Rows are one point carried round by a steady rotation, each followed by how many ticks it has turned.
The counts run from 0 to 758.
[108 108 102 121  76 114 155 126  95 155 111 121 117  93  91 147 164 114
 191 103 126 112 111 137 104 149 112 141 152 183 120 146 128]
468
[143 105 146 138 128 141 152 108 101 138 146 106 138 138 130 114 119 176
 150 202 153 133  87 131 140  62 138 133 149 119  93  91 133]
55
[153 132 144 143 153 102  75 169 180 117 140 122 105 128 155 132 128 117
 167 182 111 117 109  93 102 113 130 150 168  97 149 164 137]
99
[161 115 117 143 130 111 146 143 151 112 122 134  97 130 113 184 103 136
 118  99 111 149 137 196 116 144 143 112 122 194 120 105 157]
64
[ 73  87 130 138 128 100 105 125 125 146 154 114 160 107 125 132 162 132
 141 151 121 164 110 124 127 123 202 159 106 131  95 156 152]
642
[177 139 121 157 141 120 102 152 187 101  99 110 129 145 129 164 139 124
 145 124 118 180 136 106 107  96 149 142 105 155  85 163 122]
662
[152 121 174 148 125 170 142 118 148 160 118 162  52 170 152 132 110 128
 154 144 145 144 140  86 121 130 137 139 163 122 127 131  99]
375
[130 137 130 124 139 118  95  62 117 109 120 105 156 105 113  99 100 127
 100 133 105 132  96 116 101  89 153 132 109  96  90 105  76]
619
[160 115 144 147  82 123 116 113 153 146 137 109 146 109 109 179 141 120
 137 106  86 172 119 178 100 125 142 152 113 157  87 157 149]
363
[143 157 121 138 117 140 100 165 146  87 133 128 169 112 134  76  99 149
 122 165 137 135 122  96 110 140 145 127 103  66  84 157 112]
1
[109 130 114 134 115 114 149 109  92 106 125 114 163  87 121 126 111 182
 109 150 114 148 141 147  84  86 130  99 113 123 110  64 109]
338
[192 135 157 166 135 157 140 170 170 135 119 116 110 148 190 157 135  98
 129 113 149 157 148  82 135 129 137 141 135 139 112 135 121]
275
[172 135 107 124 136 127 127 150 117 118 132  79 190 110 143  92 139 130
  94 126  98 121 114 100 104  82 100 124 109  72 131  99 109]
615
[118  89 172 171 106 138 156 124  99 138 125  83 140 105 129 173 154 107
 142  69 115 139 145 162 122 148 133 135 134 152  87 142 131]
750
[152 166 143 156 114 112 120 170 122  84 133  94 121 101 168 139 116 117
 105  96 112  79 124 147 116 170  99 103 155 149 169 104 121]
295
[ 91 148 188 153 142 133 114 133 147 156 151  94 145 159 154 146 173 151
 142 154 138 164 123 121 145  85 138 178 138 151 134 108 148]
254
[100 106 161 146 131 107 100 145 116 144 141  93 156 109 163 145 178 147
 171 149 124 163  93  97 151 106 179 160 135 132 138 133 143]
256
[114  97 108 126 174  95 110 117 146 118  87 107 124 163 132 149 139  98
 121 105 116 117  85 158 135 158 173 111 105 195 123 108 134]
346
[161 123 141 124 120 127 107 100 126 125  94 106 110 144 117 119 117  77
 157 100 131  68  60 130 133 172 106 126 156 152 115 146 100]
190
[133 105 125 152  97 157 140 105 106 129 143 139 166 115 143 147 112 162
 109 149 121 161 108 135 103 149 195  69  85 138 102 117 134]
161
[182 155 169 120 119 165 125 105 149 166 152 126 120 131 133 135 160 151
 116 144 150 176 118  81 128 105 147 177 140 152 143 124  90]
76
[ 71 128 104 128 102  77 105 108 151 125 110 127 133  95 157 124  93  67
 104  91 100 124 161 175 138 138 120 135 120 150 107 119 120]
522
[114 131 151 171 145 140 116  72 131 122 123 129  96 140 144 139  74 111
  90 110  77 126 145 131  92 123 145 117  93  64 116 130 120]
320
[173 152 147 128 130 177 142 127 117 139 140 117 147 154 129 132 189 174
 120 127 135 144 101  57 114 132 155 129 114 139 171 124 103]
74
[124 121 144 132  98 129 125  75 123 130 137 122 130 106  67 145 164 157
 141 126 123 160 115 110 115 129 170 176 132 166  90 175  88]
464
[184 139 105 128  94 131 138 127 137  90 100 122 146 126  69 123 125 187
 154 108 105 168 127 137 141 108 123 144  93 136  96 159 100]
563
[176 150  90 113 137 126 127 153 129 129 123  91 178 128 154 102 144 108
 102 133 117 118 127 121 116  69  67 130 108  85 138  91 132]
614
[174  64 113 119  90 110 111 121 121 156 142 135 161  94 129 148 149 143
 161 147  88 154  85 130 133 121 165  94 126 145 141 150 156]
260
[153 102 120 178 105 147 155 122 130 123 113 128  87 181 153 122 127 148
 141 162  80 129 114  68 109 129 158  75 132 121 150 141 121]
758
[122 117 163 171 167 166 176  94  95 116 137  99  96 164 111 184 139 143
  94 113 134 116 116 135 114 127 159 101 107 150 113 114 135]
550
[139 111 157 158 162 120 171 169 117  98 117  96 100 134 122 173 158 154
 126  66 128 135 165 154 151 136 130 131 136 170 152  99 137]
451
[133 125 146 111 162 158 137  89 130 144 126  98 174 149 123  90 138 122
  83 134 154 135 120 105 133  79 119 162 118 103  82 103  82]
232
[ 97 160 145  92 127 156  98 160 159 154 135 171 150 141 116 114 139 150
 172 141 167 144 135 139 117 167 119 177 113 103 103 145 147]
587
[150 121 122 102 186 141 136 113 163 127 139 180  56 154  92 153 108 118
  99 115 134 120 174 138 101 137 118 146 130 103 133 143 124]
605
[ 93 110 138 153 160 120 139 114 145 112 124  86 132 222 122  91 145 120
 104 137  80  81 118 140 133 125 102 106 125 103 138 131 138]
528
[141 128 129 168 120 115 168 173 136  78 124 109 101 133 112 154 115 139
 116  86 132 132 144 177 168 162 158 122 119 179 113 142 150]
66
[104  83 131 104  99 144 160 115 116 173 142 148 173 111  92 136 175 154
 127  94 118 174 152 152  92 153 146 128 108 149 111 125 139]
746
[121 113 153 172 144 138 152 100 110 113 146 121  93 131  96 186 129 146
 112 133 135 133 115 134  99 161 194 115 124 171  87 156 138]
165
[148 150 151 148 113 162 151 142  76 108 168 139 111  75 126 125  76 160
 106 132 151 100 134 148 125 150 119 115 151  87 121 101 126]
495
[146 119 134 128 112 131 115 103 100 111  97 115 113 123 128 111 120  96
 154  90 143  61  76 116 154 185 108  94 160 148 137 149  84]
191
[183 145 125 157 125 125 105 150 143  84 100 113 131 107 164 145 131 126
 158 127 145 145 129  63 166 107 147 120 117 132 121 181  99]
278
